One vector is turned by the same rotation once a tick. Each row is the vector after some number of ticks, and that number follows the row.
The counts run from 0 to 212.
[-14  -5  -5   2   7  -5 -18  21 -29 -14  12  15  34  12  14  22   2 -15
  21 -17   6  33 -12   5   6 -10   9 -21 -23  -1 -39 -13   2   4 -21  13
 -11  13  30   7 -12  11 -13  25 -21  -7 -22  11   8  -4 -30   2 -20  -3
 -13  31 -18   6  21 -13  -1  -8   6 -13   8  -1 -29  15   2  -3 -37  12
  -4 -18 -16 -11 -16  25  -7  21 -47]  9
[-15  -5   7   6  12  -5 -14  19 -28 -15   0  10  14  -7  21  18   7  -4
  33  -9 -18  14   8  -7  31 -15  -1 -17 -13   3 -28  -5   3  12  -1 -11
  12   0  36   2 -29  31  -5  21 -22  -2 -15   1  20 -20 -53  12  -9   4
  -2  15 -21   2  33  -7  -6  -5  -2 -20 -18  -9 -18  18  24  -1 -11   7
  -5   0 -19  -1   2   1 -22   0 -34]  94
[  6 -11 -17   5  16   0  -5  17 -22  -1   6  17  23  16  27   7   0 -19
  20   6 -11  18  -1 -29  37 -21 -15 -18 -12 -13 -23  13   2   7  17 -15
  17  -8  13  -9 -18   5  -4  25 -45  12   8  14  14  -8 -33   8 -21  -6
   7  24  -1  -9  28 -10  -9 -13  10 -11 -14 -19 -27  25  12  28  14   4
 -14  -8 -11  29   3   4  -4  -4 -18]  56
[-13  -5   3   0  21   4 -10  13 -24  -3  -2  17  16  -6  25   5   6  -3
  24   3 -14   7  10 -23  25 -23 -26 -21 -15  -3 -17   2   7  13  25 -16
  20  -3  29   1 -34  17  -6  20 -22  -3  -8  13   9 -13 -57   9 -14  -4
  10  20 -19 -10  25 -13  -6 -17   5 -13 -22 -20 -17  19  14  19  -9   7
 -18  -6 -17  13  -2   7  -4   1 -36]  198
[  6  -6 -13  -3   8   4 -10  36 -16 -28  21  13  29  11   1  17  -2 -10
  10  -2 -18  38 -13 -13  22 -12  12 -11 -21   1 -32 -19   8  -4 -16 -13
   1  -2  25   1 -18  19  -7  -1 -28  -8 -29  20  12 -33 -31  -8 -20 -11
 -11  25 -22  -4  21 -17 -11  -1  10  11  -1 -21  -4 -11  17   9 -25  16
   2  -3   1  10 -17  10 -17   9 -31]  14
[  1  -3 -21  17  20  -7  -8  38 -20 -19  13   2  35  11  14  30   5 -19
  12   2 -12  44 -23 -10  23   2   3 -13 -15  -7 -32 -14  -3   0  -6  -1
  -2  17  19   5 -24  -4   3  21 -31  -1 -22  12   0  -2 -12  -3 -21  10
  -3  34 -14   8  21 -21 -13 -11   8  -4   5  -9 -19   9   1   2 -13  20
 -24 -12   7  14  -2  24 -14   9 -37]  157
[  3   2  -6   8  20  -2  15   7 -31 -22  11  19  18   4  18  19   0   5
  11   2  -3  37 -16 -18  27 -25 -12 -14 -11   0 -39 -17   6   1  12  -4
  11  10  28  -5 -30  -7 -12  15  -5   7  -3  10   4 -25 -51  10 -21  -8
  10  26 -30  -1  17  -4  14  -6   8  -3 -10 -12 -14  18  18  17 -21  14
  -6 -14  -3   4  -8  19  12   2 -30]  201
[  3  -4  -2   7  26   1  11  15 -22 -21   7  15  17  -4  17  18  -7   5
  15   0 -11  25  -6 -22  30 -25 -14 -16 -18   2 -29 -20   9  -3  20 -17
  18  -1  30  -5 -35   2  -9   5  -8   4  -5  14   5 -26 -56   5 -13  -4
   9  27 -33  -9  12   0   5  -5   9  -4 -16 -24 -14  13  18  14 -19  17
 -12 -13  -8   6  -9   9   6  -4 -25]  200
[-20  -5  -6  -3  10  -8 -20  23 -19 -11  12  17  31  10  17  17   0 -20
  22 -16   1  24  -5   5   8 -14   9 -20 -13  -5 -39  -4  -3  11 -26  10
  -2   8  27  -1 -10  21 -14  30 -37  -7 -20   8  16  -3 -31   1 -28  -5
 -13  24  -5   6  33 -16  -8 -11   2 -22  10   6 -24  14   8   5 -21   7
   1  -8 -23  -1  -8  17 -13  21 -46]  10
[ -4 -11 -11  -8   8   0 -18  41 -13 -24  19  14  26   6   3  14   1  -8
  23  -3 -16  26   1 -11  34  -8   9 -13 -25  -4 -31  -7   9   5 -12 -22
   8  -1  35  -3 -15  31  -4  10 -35  -9 -28  16  20 -23 -35  -6 -17  -7
 -11  27 -12  -6  29 -17 -19  -1   3  -1  -4 -22  -8  -2  22   5 -22   7
  -1   1 -13   8 -12   5 -25  10 -35]  13
[ -4  -7 -16 -12  -4   1 -27  11 -33 -15  11   8  30  22   0  -6 -10 -14
  18 -21  -5  11   3  -9  30 -11  12 -19 -11 -10 -22   7   8   8 -14  -4
   7  -3  24  -5  -1  30 -12  23 -44  -9  -7  13  37 -32 -37   4 -22 -14
 -18   8 -12  -2  27  -9  -8   6  -5 -11 -11  -4 -29  14  31   0   3  -6
   9  -2 -11  19 -11   3 -14   5 -26]  123
[ -7  -4 -12   7  26  -2  10  26 -28 -20   8   8  19   5  20  20  11 -14
   9   4 -19  46 -20  -8  18  -3 -14  -7  -4  -4 -32 -20  -4  -2   3 -12
  13  13  17   7 -31  -6   9  14 -16   3 -18  18   1 -25 -37  -1 -22  13
  10  24 -20   5  22 -22  -7 -21   3   1 -10 -17 -21   7  10   7 -19  23
 -23  -8   1  13  -1  25   5   6 -42]  75
[  0  -2 -20  16  26   0   0  22 -20 -11   8  13  29  12  21  19   1 -16
   6   0  -4  34 -21 -23  21 -14 -19 -17 -15 -10 -33 -14  -2  -1  12   1
   0  13  15  -3 -27 -20  -5  21 -24   6 -11  22  -5   0 -25  -3 -25   2
   8  33 -10  -4  12 -17  -5 -18  12   1   0 -18 -24  18  -3  19 -12  25
 -29 -17   4  15  -2  24   7   7 -33]  53
[ -7 -11  -4  -5   7  -1 -22  35 -14 -19  15  19  24   6  11   7   1 -13
  30  -6 -13  22   7  -5  27  -9  11 -15 -25  -2 -28   3   5   8 -19 -16
   8  -3  33  -8 -14  34  -6  17 -43 -12 -30  10  23 -20 -40  -1 -20  -8
  -8  21  -7  -3  27 -17 -18  -2  -5  -7  -5 -17 -15   2  21   7 -12   5
   1   0 -21   8  -6   7 -22  11 -38]  12
[  4 -10 -25  -5   0   4 -17  10 -30  -5  14  16  39  36  13   2 -10 -16
   8 -21   4  17 -13 -24  26 -12   2 -18 -13 -17 -31  15   1  -2   1   6
   4   7   6  -3  -1   0 -12  32 -46   3   8  17  19 -11 -21  -1 -29 -17
 -16  20 -12  -2  26  -5  -4  -4   5  -6 -10  -5 -40  26  13  21  10   0
  -4 -22  -4  33 -15  14   9   8 -19]  144
[ -3  -6 -11  11   7   8 -31  32  -9  -3   5  12  33   9  14  23 -10 -10
  25  -3   7  11  14 -40  28 -14   1 -23 -25   0 -15  -2  16   0  13  -9
 -11  -4  29   5 -21   9 -24  28 -31 -17 -11  12  -2   2 -33  -8  -9 -15
 -11  32 -29 -11  17   2 -11  15  11  -4 -12 -35 -22  11   7   9 -16   6
 -21 -21  -5   5  -8   1  -9   3 -18]  28
[-19  -9   2   1  25   2  -8   7 -26   4  -2  15  16  -8  30   9   8 -14
  27  -4 -12   5  13 -15  19 -18 -30 -22  -5  -6 -17   7   4  10  20  -3
  18   2  19   3 -30  13  -9  28 -24   4 -11  10  12  -9 -60   8 -23   1
  11  18  -7 -11  25 -16  -4 -20  -2 -14 -14 -14 -29  24   7  16 -13  10
 -24 -13 -24  12  -2  13  -1   1 -41]  197
[  2  -2 -15  21   5   7 -10  13 -38 -12  -4 -16  36   1  18  17   4   8
  26 -12 -10  22   5 -27  48   6   3 -16 -11 -13  -5   0   5  -1  17 -10
   9   5  22  26 -23  15   3  24 -27 -11  -5   4  14 -24 -32  -2 -13   4
 -14  13 -40   3  21  -5 -14  14   0  -5 -24 -14 -35  22  20 -14   1 -10
 -20  -9   4  17  -4   6 -20  -8 -15]  65
[ -5  -2 -12  -5  11   7   1 -15 -46  -5   0   6  33   6  14  -1  -1  -6
   6 -21   6  14 -13 -14  18  -8 -18 -18   4 -16 -20   8   2   1  20  14
  16  25   5  10 -16  -1  -8  31 -13   6   5  13  23 -20 -42   6 -27  -6
   1   8 -32  -4  19 -10   3 -12  -4  -5 -22   2 -47  34  10  13  -5   1
 -14 -25  -9  21 -13  23  21   0 -29]  84
[-24  -1   3   9  19  -7  -8   3 -35  -7   0  11  26  -3  31  15   4 -10
  30 -14  -9  12   0   8  11 -15  -4 -20  -8   4 -33   1  -4  14  -2  10
   4   8  29   5 -24  13 -10  30 -20   2  -5   0  14  -8 -46  18 -21   6
   2  18 -19  -1  32 -10  -1 -11  -1 -27  -9   4 -32  29  13  -4 -18   5
 -13 -14 -28  -1  -4  13  -5   5 -43]  92
[ 11  -5 -22  12  -1   6 -25  25 -22 -12  11   1  41  17   6   8 -12   5
  22 -13   2  15   2 -43  41  -2  15 -12 -21 -16 -12   4  15   4  13  -7
   1  -2  16  17  -5  10 -10  21 -40 -12  -2  11  13 -15 -18  -8 -13 -16
 -20  23 -36  -4  17   1  -8  15  10  -4 -19 -27 -31  15  22   5  -2 -11
 -11 -17  -2  16 -11  -2 -10  -6  -8]  147
[ -1  -6 -18  24  17  -2 -10  38 -21 -19   8   6  32  10  12  29   5  -9
  16   2 -12  44 -14 -22  23  -3  11 -10 -21  -3 -27 -19   0  -1  -4 -11
  -6   6  26   5 -23  -4   2  17 -30  -8 -25  10 -10  -8 -13  -5 -14   8
 -10  35 -22   6  18 -11 -12   0  12   1   1 -21 -22   5   7  -4 -23  16
 -25 -12   7   3  -6  13 -16  11 -33]  156
[ -1 -16 -16   7   5  -6 -17  31 -17 -15   6  12  23  25  18  14 -10 -21
  28   2  -8  15   1 -16  41 -19  12 -15 -23 -10 -32   8   2   6  -6 -12
  11 -11  24  -7 -12  18 -13  20 -56   1  -4   3  18  -2 -28   2 -19  -7
  -5  26  -1  -6  33  -5 -16  -1   9 -10  -5 -18 -25  16  22   7   7   8
  -4  -4 -11  13   1  -3 -21   8 -22]  34
[-11  -6 -12 -16  16   8 -16  -3 -36  -3   5  13  36   7  -5  -8   0 -12
  -1 -35   5  16  -7  -9   2  -3 -15 -20   1 -13 -16  -6   2  -1  -1   7
   3  24  16  11  -6  10  -6  26  -8 -12 -15  18  18 -28 -41  -1 -28  -9
 -11   9 -31  -7  17 -20  -1 -13 -14   5  -7  -1 -37  20  11   6 -22   6
  -9 -20  -9  19 -23  29  12   7 -41]  106
[  6  -6 -26  -7  14  13 -18  18 -24  -8  13   4  53  17  -5   9  -2  -7
   2 -17  16  24 -12 -23  13   0  -1 -18 -15 -16 -17 -11  15  -7   9   7
 -10  20  14  11  -7  -6 -12  26 -21 -10  -6  24   2 -13 -18 -13 -21 -17
 -15  28 -36 -11   6  -7  -4   2   2  10  -3 -18 -32   7   2  14 -27   7
 -13 -34   7  19 -22  25  13  13 -25]  23
[  8  -7 -31   9  10  -9   0  28 -31 -23  12   3  43  30   2  13  -8 -12
   1 -13  -4  43 -30 -14  33   0  10 -11 -18 -15 -37 -11  -4  -9 -11   4
   2  13  18  -2  -4  -3   0  15 -37   8  -5  13  21 -20 -11  -4 -30  -1
 -11  28 -17   6  19  -7  -7   4  13   5   6  -4 -27  13  12  -2  -2   5
  -2 -14  14  14  -5  24  -4  14 -25]  38
[-11 -11 -14  -1   2   6 -32  16 -17   1   2  14  35   8  13   9  -1 -12
  31  -6   7   0  18 -30  22 -16  -3 -23 -29  -6 -11   8   9   1  14  -9
  -4 -10  27  11 -14  14 -26  32 -34 -15 -11  17   6   4 -29  -6 -11 -19
 -16  29 -19 -12  16  -1 -18  10   0  -4 -12 -27 -27  15   9  14 -10   0
 -21 -20 -14  13  -5   5 -11   0 -23]  27
[ -1   0 -37   8  16   9 -14  30 -28  -7   1 -10  49   8   4  14   6  -9
   7  -8   4  33 -15 -21  21  17  -3 -17 -11 -17  -5 -10   0  -4   9  -1
  -6  24  13  20 -21  -5   3  29 -16  -7 -18  17  -2 -13 -11 -17 -18   7
 -15  26 -35   3   6 -20 -18   1   7  12  -4 -17 -41  11   2  -1 -21   3
 -25 -16  15  15  -7  27   0  10 -24]  45
[  0   7 -16  25  12   1   1  22 -41 -14   0 -18  36   3  18  26   8   5
  20 -11  -8  36  -8 -19  27  10   3 -12 -11  -8 -14 -19   1  -2  12   6
   0  21  17  23 -26   1   6  26  -7  -2 -14   3   4 -17 -25  -4 -18  12
  -9  26 -39  10  12 -11  -5   6   5  -2 -17 -11 -37  20  10 -16 -20   1
 -26 -22   9   1  -3  21  -7   1 -24]  67
[-11  -7  -3  -8   7   9 -33  11 -16   4   3  16  26  -4   4   0  -6  -4
  24 -20   1   1  21 -25  14  -5  -8 -24 -11   1  -7   0  14   0  14 -10
   6   9  22  14 -16  22 -12  22 -17 -20 -20  12  10 -19 -53  -4 -16 -10
 -13  11 -34 -18  16 -12 -11   3 -12  -2 -29 -25 -27  10  21   5 -20   4
 -18 -17 -17  15 -15   7  -5   0 -31]  109
[  6  -6 -21  15  11  12 -13  14 -22  -7   5  -7  38   5  17  18   3   5
  16  -6  -1  23   7 -42  42  -2  -8 -14 -14 -19  -3  -3  14  -8  33  -9
   0  13  13  21 -33  -7  -4  28 -18  -3  -2  15  -4 -16 -29  -9 -12  -3
  -8  28 -39 -10   4  -5 -11   6   8   9 -27 -34 -36  13   8  11 -12  -3
 -28 -26   4  17 -11  10   2  -4 -16]  170
[-19  -2   9   9  14  -6 -12   9 -30  -8  -1  12  16  -3  24  16   1  -8
  36 -11  -8  12  10  -6  20 -14  -4 -20 -11   4 -23   4  -5  14   1  -2
   9   2  32  -3 -22  29 -12  29 -24  -3 -15   0  21 -11 -53  14 -16   2
   2  16 -13  -1  33 -12  -8  -9 -10 -28 -15  -1 -29  28  23  -2 -10   3
 -12  -3 -30  -3   2  10 -18  -3 -37]  93
[ 20  -9 -29   5  17  10  -1  30 -17 -20  17   6  35  15   6   9   6  -9
   3   8 -18  46 -20 -35  42  -1   0  -4 -12 -17 -15  -8  13  -8  10 -15
   8  11  13   5 -20   0   4   3 -29  -5 -15  25   7 -26 -24 -11 -18   2
   1  22 -24   0  11 -18 -14 -10   7  14 -10 -29 -17   1  17  16  -3  13
 -17  -5  12  31 -10  18  -4   4 -25]  163
